Rows are one point carried round by a steady rotation, each followed by how many steps it has turned.
The counts run from 0 to 165.
-2.53  1.83  1.36  1.39  1.49  2.59 -1.08  1.11 -0.06  2.39 -0.88 -1.12 -0.18  1.07 -2.12  2.65  3.10 -3.32  0.52  0.79  1.20  3.46 -1.80  0.75 -1.90 -1.86  0.43  0.81 -0.07  0.78  0.89  0.94  1.44  2.06
80
-0.28  3.66  1.12  0.88  0.91 -3.20  0.58 -0.39  1.10  2.06 -1.52 -1.80 -1.03 -2.07 -1.84  0.88  1.46  0.77 -2.59  0.60  0.86  0.95 -0.54  0.17  1.58 -0.75  4.00  0.55  0.90 -0.76 -2.26  1.47  0.26  0.29
161
 2.62  0.36 -0.99 -1.16 -3.06 -1.29 -0.78 -0.24  0.09 -1.25  1.78 -0.70 -1.41 -0.74 -4.22  0.24  1.17 -2.65 -1.57 -1.09 -1.40 -0.33  0.47  0.84 -0.55 -3.31 -1.62  0.12  0.60 -2.96  0.73  0.36 -1.26  1.52
114
 1.88 -0.77  1.63  3.82 -0.10 -2.95 -0.85 -0.28  2.66 -1.24 -0.98  0.87 -2.79  2.09  2.71  0.21  0.79 -2.30  0.55  1.33 -1.61 -2.23  0.88 -1.77  0.31  1.49 -1.40 -1.68 -0.40 -2.10  0.72 -0.36 -2.45 -1.12
104
 0.65  2.40  1.80  2.53  0.65 -1.64  1.86 -3.19  2.21  1.45 -2.31 -1.05 -0.42 -0.64  1.99  0.39  1.61  0.11 -1.72  0.64  3.14  2.15  0.30 -0.64 -1.26  1.26  3.47 -1.63 -0.01  2.46  1.78  0.31 -0.95 -0.24
164
 1.83  1.24  2.10 -2.50  1.67 -2.60  1.61 -0.05  0.82  0.26 -0.25 -0.43  0.38 -2.57  1.40 -0.56  0.45  0.97 -3.42  1.02  0.42 -1.74  1.51 -1.01 -1.31 -0.95 -0.94  1.47  3.90 -2.03  1.37 -0.32 -0.64 -1.88
40
 1.94  1.93  2.40 -0.30 -1.29  1.99 -1.93 -0.74  0.70  1.55 -1.50 -0.28 -1.39  1.32 -1.73  0.38  2.78 -2.85 -1.26  1.70  0.01  0.77  1.30  0.81 -3.34 -1.96 -0.88 -1.60 -1.09 -1.04  2.29  1.29 -0.79  1.14
96
-2.40 -0.49 -0.08  1.50  2.41  1.21 -0.55  0.76  3.35 -0.86  2.32  0.82 -0.04 -2.65  2.95  1.48  0.65  1.72 -2.31  1.82 -1.23 -1.00 -0.05  1.40  0.92  0.07  0.49 -0.14  1.20 -1.50  0.77  2.17 -0.17  3.03
21
 0.34  1.95 -1.51  3.81 -2.25 -1.20  1.28 -3.25  1.75 -0.13 -0.52 -1.06 -1.20 -1.25 -0.11 -1.04  1.99 -0.89 -1.13  0.22 -1.49 -1.58  2.41 -0.54 -0.33  0.40  1.85 -2.80 -1.33 -1.28  0.90  0.17  0.00 -2.47
14
 2.42  1.40  1.88 -2.51  1.44 -2.65  2.00  1.72 -0.72  0.54 -2.82 -2.60  0.30 -0.23 -0.07 -1.33 -1.00  0.03 -2.73  0.91  0.85 -0.28  0.02 -1.84  0.00 -0.09  0.36  1.31  2.61 -0.14 -0.14 -0.51  0.63 -4.10
57
 0.35 -2.88 -3.15  0.21  1.54 -0.70  2.86 -0.30  1.80 -3.63  1.64 -1.79  0.83  0.36 -0.09  0.98  0.05 -0.03  0.54 -1.62  2.21  0.61 -2.39 -0.32 -0.95  1.58  0.57  0.20  1.87  3.63  1.94 -0.31 -0.70 -0.11
47
 0.71  1.39 -2.23  3.05  0.28  0.75  0.92 -2.72 -1.72 -1.14 -0.38 -0.76 -0.12 -1.25  1.54 -1.61  0.62  0.98  0.95  1.18  0.66  1.48 -0.44 -0.83 -1.76  0.52  2.56 -3.05  0.57  3.76  2.42 -0.71 -0.30 -0.95
151
 1.54  0.45 -1.69 -0.51  2.39 -0.87  0.40 -0.57 -1.59 -1.27  2.58 -0.82  0.35  1.31 -0.24 -0.34  1.82  0.89  2.02 -0.26  0.51 -0.94 -2.26 -0.41 -4.39 -0.12  0.66 -0.88  3.10  2.28  2.75 -0.91 -1.32 -1.48
49
 1.98  1.93  1.93 -2.01  1.72 -4.03  1.35  2.13 -0.75  1.29 -1.06 -3.03  0.05 -0.78 -2.13  0.16  0.63 -0.55 -1.46 -0.28  1.15  1.17 -1.52 -1.70 -0.15 -1.05  1.89  1.94  2.53  0.33 -1.23  0.34  0.52 -2.41
58
-0.79  1.10 -2.88  2.38 -3.07  0.35  1.11 -1.34  1.73 -0.79  0.33 -1.08 -0.54 -2.02 -3.49  1.14  1.81 -0.79 -2.77 -0.70 -0.91 -0.73  0.10  1.56  0.94 -1.51  1.40 -1.44 -1.78 -1.21 -0.70  1.68  1.47  1.58
12
 0.09  1.20  1.39  3.08  2.22 -1.79 -1.92 -1.14  1.29  1.29  1.90  0.62 -1.75 -1.06  3.55  0.16  2.58  0.91  0.62  1.74 -2.08 -1.00  1.16  0.31 -1.93  0.26  2.32 -1.94  1.48 -1.01  1.08  1.79 -1.61  0.60
19
-1.79  0.65 -1.26 -0.25  3.53  0.27 -2.48  2.37 -2.35  0.63  2.17 -1.50  0.36 -3.14 -0.16 -0.51 -0.27  0.97 -0.33  1.77 -2.98  1.46 -0.41  0.42  0.69 -1.92  0.84  0.67  3.55 -1.26  0.61  0.39  1.36  0.77
140
-0.69 -0.78 -0.40  1.73 -2.52  2.21  0.17 -1.32  2.91 -0.68 -2.76 -0.11 -1.02  0.72 -0.59  0.75  1.98 -3.73 -1.64  1.05 -0.71 -1.31  2.34 -0.11 -0.51 -0.14 -2.72 -0.97 -1.00 -2.40  2.05 -0.39  0.49 -0.85
99
 2.13  3.36  1.79  2.35  0.66  1.59 -2.55 -0.98 -0.08  0.54 -0.56  1.68 -0.87 -2.00  2.35 -0.48 -0.18  1.44 -1.33  2.65 -0.63  1.11  0.02  0.32 -1.36 -2.08  1.55 -1.89 -0.33  1.07  0.80  1.33 -2.21  2.71
6
 3.24 -1.14  0.12 -1.48 -2.27  2.37 -0.20 -0.48  1.75 -2.65 -1.04  0.57 -0.71 -1.36 -0.53 -1.26 -0.68 -1.36 -2.97  1.15 -0.17 -0.50  1.44  0.10 -1.52 -2.69 -4.03 -1.51 -0.43 -1.27  2.82  0.22 -1.20  1.52
112
-0.82 -1.70 -2.83  0.10  1.92 -2.35 -0.15 -0.77  1.24 -1.73  4.97 -0.81 -0.50  0.19 -0.95  0.71  2.58  1.32  1.17 -0.98 -1.43 -1.12 -1.28  1.65 -2.47  0.17  1.03 -0.64  1.71  0.06  1.35  2.13  0.23  0.26
33
-1.55  0.36 -0.26  1.59  1.04 -2.22  1.51 -0.25  2.55  0.78 -1.47 -2.53 -0.33 -1.69 -1.06  1.53  0.61  0.95 -3.21 -0.28  1.46  2.35 -1.13  0.82  2.58  0.43  3.56 -0.07  0.28  0.60 -1.91  1.37  1.28  1.36
162
 0.83  3.33  0.35  0.65  0.34 -0.76 -0.12  2.73 -3.28  0.63 -2.57 -1.48 -1.10  1.76 -2.61  0.75  0.61  0.16 -0.47  1.13 -0.35 -1.86 -3.04 -0.13  0.36 -1.32  0.69  1.10  1.63  0.09 -3.11 -0.36  1.93 -1.74
71
 0.16  2.40  3.00  0.87  1.25  1.20 -1.04  0.19 -0.30  2.66 -1.80 -1.44 -0.80  1.55 -0.92  0.60  2.91 -3.20  0.20  1.31  1.14  3.40 -0.61 -0.33 -3.06 -1.26  1.28 -0.61  0.09  1.73  1.70  1.12  0.18  0.71
79
-0.97 -1.48 -0.47  0.01  2.43  0.27  0.21 -0.44  1.98 -1.55  2.27 -1.41 -0.03 -0.18  2.82 -1.24  1.57  2.34 -0.06  1.99 -1.89 -2.33  1.25  0.85 -2.52  1.53 -0.04 -1.69  2.31 -0.54  3.39  0.81  0.00 -1.71
35
-1.17  0.07  0.58  2.01  1.06 -1.21  2.85 -1.42  3.23  0.22 -2.96 -1.49  0.02 -1.74  1.48  0.54  0.82  0.13 -3.02  0.30  2.54  2.70 -0.18 -0.27  1.16  1.62  3.01 -0.98 -0.46  2.29  0.12  0.98  0.48 -0.10
163
 0.10 -4.38 -2.13  1.41  1.55 -1.28 -0.63  0.81  2.32 -2.64  2.10 -1.80 -1.09 -0.35  1.59  0.25 -0.74 -1.44  1.04  0.16 -3.17  0.41  0.84 -1.01  1.26  1.64 -1.34 -1.50  0.76 -0.73  2.23  0.12 -0.46 -1.12
120
 1.49 -0.02  1.67  2.83  1.22 -4.29 -2.43  0.98  1.41 -0.82  0.98  0.71 -3.44  1.68  1.34  0.95  1.59 -1.29  1.64  0.68 -1.99 -1.26 -1.30 -0.73 -0.17  0.10 -0.41 -0.73  0.89 -1.81 -0.17  0.50 -2.88  1.33
105
-2.13 -2.92 -2.40 -0.09  2.08 -0.50  1.04 -0.25  2.62 -2.15  4.04 -1.66  0.20  0.23  0.87  0.21  1.77  2.01  0.33  0.32 -1.85 -1.33 -0.40  1.84 -1.99  1.23 -0.13 -1.11  1.73  0.47  1.75  1.74  0.80 -0.27
34
 0.11 -2.64 -0.97 -0.14  3.22  0.95 -1.65  2.68  1.63 -2.73  1.84  0.16  0.65 -2.53  2.30 -0.21 -2.44  0.18 -0.31  1.22 -2.14  0.70 -0.27 -0.64  1.33 -1.05 -2.43  0.58  2.69 -0.94  1.84  0.03 -0.57  2.20
124
 2.80 -0.19 -2.67  1.38 -0.94 -2.38  0.96 -1.71 -1.59 -2.37  0.53 -2.35 -0.39 -1.09  0.52 -2.62 -0.28 -1.26  1.44 -0.43 -1.48  0.73  0.97 -2.26 -0.76 -0.22  0.95 -2.55  0.98  2.21  2.49 -0.61  0.04 -2.85
134
 1.90  2.02  3.23  0.37  0.86 -2.47 -0.29  2.37 -0.97  1.79 -2.20 -2.52 -1.18  1.65 -0.93 -0.21  1.00 -0.70 -0.71  0.88  0.54  2.40 -2.50 -0.60 -0.24 -0.57  2.57 -1.12 -0.77  2.16 -1.58  2.12  0.06 -1.28
75
-0.62  0.86  1.02  0.11 -2.07  2.15 -1.89  0.47  1.20  1.03  0.03 -0.34 -1.21  1.13 -3.31  1.43  2.81 -3.06 -1.22  0.29 -0.51  0.68  0.09  1.68 -1.81 -3.18 -1.35 -0.33 -1.20 -2.58  1.06  1.20 -0.08  2.33
97
 1.59  2.58 -1.76  2.31 -0.08 -3.09  0.98 -1.99 -2.11  0.11 -0.06 -1.12 -0.83 -2.82 -1.55 -0.39  0.39 -0.68 -0.01 -1.21  1.72  2.18 -1.89 -1.55  0.40 -1.05  3.67 -0.38  1.41  2.37 -0.29 -0.71 -0.74  0.84
148
-0.41  2.14  0.64  2.25  1.26 -1.84  0.90 -1.91  1.17  1.55 -0.33 -0.12 -0.88 -0.45 -0.29  1.02  2.69 -0.35 -0.35 -0.47  2.59  2.53 -1.30  0.47 -1.77 -0.25  4.31 -0.72  0.73  1.94  0.98  0.80 -1.70  1.71
165
